Each row has a name. After each piece below comes the name of the row it's from, unless a question asks for something else. Each question is about the rows just above it.

[139 139 169 145 140 126 127 140 126 125 168 169 126 169 140 142 139 126
 169 169 169 140 169] -> (189)
[145 145 125 143 146 163 161 144 163 163 125 126 163 125 144 144 145 162
 125 126 125 146 126] -> (10)
[111 110 130 113 110 111  94 111  93  92 130 130  93 131 111 112 111  93
 130 130 131 110 130] -> (153)
[133 133 193 134 133  97  99 133  97  96 192 194  97 192 133 137 132  97
 192 192 192 133 193] -> (169)
[111 110 151 116 110  73  75 110  73  71 151 152  73 151 144 145 144 143
 151 150 152 109 152] -> (28)
[133 133 193 143 133  97  99 133  97  96 192 194  97 192 133 137 113  97
 192 166 192 133 193] -> (159)
[140 140 165 145 140 128 129 141 127 126 165 166 128 165 140 142 140 128
 165 165 166 141 165] -> (41)
[137 137 186 145 138 109 111 137 109 109 185 187 109 186 137 141 136 110
 186 185 186 138 186] -> (94)
[112 111 127 112 111  97  98 112  97  97 126 127  98 127 112 112 112  97
 127 126 127 111 127] -> (135)
[186 145 138 109 111 137 109 109 185 187 109] is in which row?	(94)
Shuffled (94) with one entry gone: [186 109 186 111 137 145 186 185 141 109 109 186 185 186 187 137 138 137
 110 137 109 138], missing	[136]
asked: [111 110 130 113 110 111  94 111  93  92 130 130  93 131 111 112 111  93
 130 130 131 110 130]	(153)
The row with [144 144 145] is	(10)
(153) without one entry, shuffled: [111 130 130  93 110 110 113 130 111  93  94 130  92 130 130 110 111 131
 111  93 131 111]. Gone:	[112]

[111 147 133 134 132] : (133)
[133 157 135 133 113] : (32)
[ 75 129 148 136 141] : (72)
[136 136 120 137 132] : (154)
[ 66 179 116 137 133] : (44)
[101  79 117 136 118] : (25)
The row with [133 157] is	(32)
(154) without one entry, shuffled: [137 136 120 136]. Gone:	[132]
Where do [ 75 129] appear?	(72)
The row with [148 136] is	(72)
Shuffled (32) with one entry gone: [135 133 133 113], missing	[157]
Shuffled (72) with one entry gone: [148 136  75 141], missing	[129]
Shuffled (154) with one entry gone: [120 136 136 132], missing	[137]

[127 127 134 128 129] : (62)
[127 131 128 130 128] : (155)
[161 106 189  51 107] : (87)
[128 132 127 126 127] : (56)
[151  85  88  67 157] : (143)
[135 140 149 105 122] : (115)
(87) without one entry, shuffled: [161  51 107 189]. Gone:	[106]
Shuffled (87) with one entry gone: [ 51 189 106 161], missing	[107]
(56) without one entry, shuffled: [127 127 126 132]. Gone:	[128]

[121 166 149 161 156 114 128 123 146 140  89  90 158 161 144 150  95  74
 162  99 115  94 100  95 198 137 179  75  93  99 135 102 123 117 124 168
 123 140 162 124 126 148 138 181 122 120 160 140 126 104 186 103 142 119] = (38)
[ 93 112 149 105 118 136 116 109 118  93 164 143 133 126 130 125 150 108
  97 130 119 170 114 159 109 153 106 133 110 128 139 119 147 150 137 122
 151 104 120 129 148 142 146 113 111 145 106 126 130 129 137 143  83 139] = (78)
[138 128 115 132 126 127 134 133 128 139 129 127 127 128 129 128 120 139
 135 127 126 112 139 123 138 127 128 128 139 127 125 130 121 117 132 128
 122 139 130 126 116 122 131 136 129 126 133 135 125 128 122 120 140 124] = (102)
[144 120 124 122 126 100 144  97 139 145 147 138 142  97 158 123 104 124
 119 139  98 112 139 132 159 149 113 117 135 104 109 125 131 140 166 139
 150 159 134 120  88 133 162 171 113 138 122 169 122 133 135 102 122 122] = (91)
[102  95 198 137 126 121 146 139 130 156 126 126 123 118 136 129 111 158
 146 132 122  93 154 117 139 117 128 132 156 129 112 135 116 114 138 126
 117 152 127 108 138 131 131 123 136 106 140 142 124 133 110 113 159 113] = (140)
[116 129 134 130 132 129 128 126 128 123 134 123 136 135 136 134 124 110
 130 121 122 127 116 133 137 138 133 119 117 125 137 116 131 127 125 137
 130 126 133 126 133 135 137 137 121 131 133 132 126 124 143 126 121 123] = (46)
[140 160 157 137 130 129 101 113 127 126  95 132 122 133 115 123 149 104
 131 130 137 146 121 120 128 129 142 107 108 103 122 141 121 144 129 126
 144 103 146 138 131 131 106 123 136 138 137 100 130 128 138 137 124 154] = (173)
[135 109 131 121 132 103 138 125 137 136 129 140 118 115 143 126 109 144
 103 144 135 132 123 129 104 115 107 150 145 142 111 135 139 148 124 121
 128 146 108 124 127 131 119 129 132 139 114 140 131 145 113 126 128 113] = (71)
[127 122 139 114 122 125 123 110 124 122 145 144 131 122 132 122 137 127
 105 141 121 149 129 147 115 138 108 129 127 121 120 131 138 150 145 119
 149 117 121 128 123 131 134 123 118 133 115 130 128 135 120 132 109 137] = (174)
[138 131 131 106 123 136 138] is in which row?	(173)
Shuffled (173) with one entry gone: [129 146 128 107 126 123 103 138 138 149 130 122 154 137 127 137 131 130
 115 146 137 133 142 131 128 103 126 124 130 160 129 129 120  95 101 144
 122 106 157 138 121 113 104 131 132 136 144 108 140 137 123 121 141], missing	[100]
(91) without one entry, shuffled: [100 159 139 102 144 120 104 125 140 104 139 122 112 150 122  97 122 171
 144 122 119 149 166 113 138 133 109 169 162 131  88 132 135 124 126 122
 145  97 134 113 135 123 142 124 120 133 138 117 139 139 159 147 158]. Gone:	[98]
(78) without one entry, shuffled: [143  93 133 137 130 111 130 126 139  83 109 170 109 129 114 130 108 116
 139 119 149 147 143 150 105 153 125 118  93 120 122 106 119 133 142 150
 129 136 148 104 118 137 145 164 106 159 151 146 110 113 126 128  97]. Gone:	[112]
asked: [100  95 198 137]	(38)
asked: [133 115 130 128]	(174)
The row with [150 108  97 130 119 170 114 159 109 153 106] is	(78)

[ 85 115 160 122 122 115  77 116  76 114 122] -> (128)
[123  77 160 115  76 122 122 115 114 122 116] -> (163)
[ 65 142  69 132 141  65  66 133 133 143 133] -> (151)
[171  73 172 137  69 171 170 137 137 171 138] -> (63)
[142  69 132 141  66 139 139  64  65 140  62] -> (31)
[ 75 162  76 163 160  72  74 163 163  74 161] -> (3)
[ 63 144  64 137 143  64  63 137 138  63 136] -> (18)
Shuffled (151) with one entry gone: [133 133 132  69 141 143  65  65 133  66], missing	[142]
(3) without one entry, shuffled: [161 163  72 160 163  74  74 163  76 162]. Gone:	[75]
Where do [ 77 160 115  76 122 122 115 114 122 116] appear?	(163)
asked: [142  69 132 141  65]	(151)
Which row holds [137  69 171 170 137 137 171 138]?	(63)
[171 170 137] is in which row?	(63)

[ 78 124 103  72 126 159  48 127 161]  (24)
[111 109 173 182 139 174 169 147 174]  (12)
[111 109  67 182 139 148 169 147 174]  (113)
asked: [109 173 182 139]	(12)
(113) without one entry, shuffled: [109 148  67 174 111 169 147 182]. Gone:	[139]
Which entry of (113) is missing from [111 139 148  67 109 174 147 182]?	[169]
Which entry of (24) is missing from [ 78 127 126  48 124  72 161 159]?	[103]
The row with [111 109  67 182 139 148 169 147] is	(113)
Which entry of (24) is missing from [124  78  48  72 161 103 127 159]?	[126]
(113) without one entry, shuffled: [174 109 182 139 148  67 111 169]. Gone:	[147]

[111 179 125 160  95] -> (130)
[102  71 130  99 144] -> (109)
[125 109 132 120 124] -> (2)
[158 188 165 116 163] -> (70)
[ 88 135 143 109 133] -> (69)
Which entry of (70) is missing from [188 116 165 163]?	[158]
asked: [179 125 160  95]	(130)
asked: [143 109 133]	(69)
asked: [111 179]	(130)
(2) without one entry, shuffled: [125 109 120 132]. Gone:	[124]
Where do [102  71 130  99] appear?	(109)

[ 95 123  66  90 110  97 136 144 112] : (96)
[161 147 174 109 115  93 110 133 137] : (80)
[136 191 189 152 108 206 143 131 181] : (126)
[118 113 113 155 108 153 132 117 117] : (92)
[117 110 133 123 142  69 118 139 145] : (129)
[120 152 203 147 111 110  94 134 105] : (51)
[120 152 203 147 111 110 107 102 103] : (77)
Which entry of (129) is missing from [133 142 145 139 110 118  69 123]?	[117]
Shuffled (92) with one entry gone: [117 155 153 108 113 113 117 132], missing	[118]

[137 106 110 135  99 100 135  97 113 119 116] = (164)
[132 130 136 126 187 124 100 118 119 125 126] = (54)
[136 151 136  81 145 126 104  46 143 124  58] = (148)
[ 81 151 136 136 174 138  83 138 148 140 135] = (185)
[ 81 151 136 136 174 138  83 138 113 116 120] = (26)
[157 105 110 120  95 109 173 108 125 117 114] = (83)
[159  92 124 151 104  58 167  46 143 145 126] = (4)
[155  98 129  83  89 137 162 144 145 138 126] = (37)
[109 143 142 147 179  97 106 105 111 123 121] = (107)
The row with [124 151 104  58 167  46 143 145 126] is	(4)
asked: [ 81 151 136 136 174 138  83 138 148 140 135]	(185)
asked: [105 110 120  95 109 173 108 125 117]	(83)
Which entry of (107) is missing from [109 106 142 111 123 121 143  97 179 147]?	[105]
asked: [135  97 113 119]	(164)

[ 67 130 203  76 139 110 125 111 168 127 130 103 120 126] : (75)
[ 67 130 203  76 139 110 125 140 168 127 130 103 120 126] : (125)
[ 67 130 126  76 139 110 125 140 168 127 130 103 120 126] : (81)
The row with [126  76 139 110 125 140 168 127 130 103] is	(81)
Which row holds [130 126  76 139 110 125 140 168 127 130]?	(81)
(81) without one entry, shuffled: [ 67 130 140 110  76 139 126 120 127 126 130 168 103]. Gone:	[125]

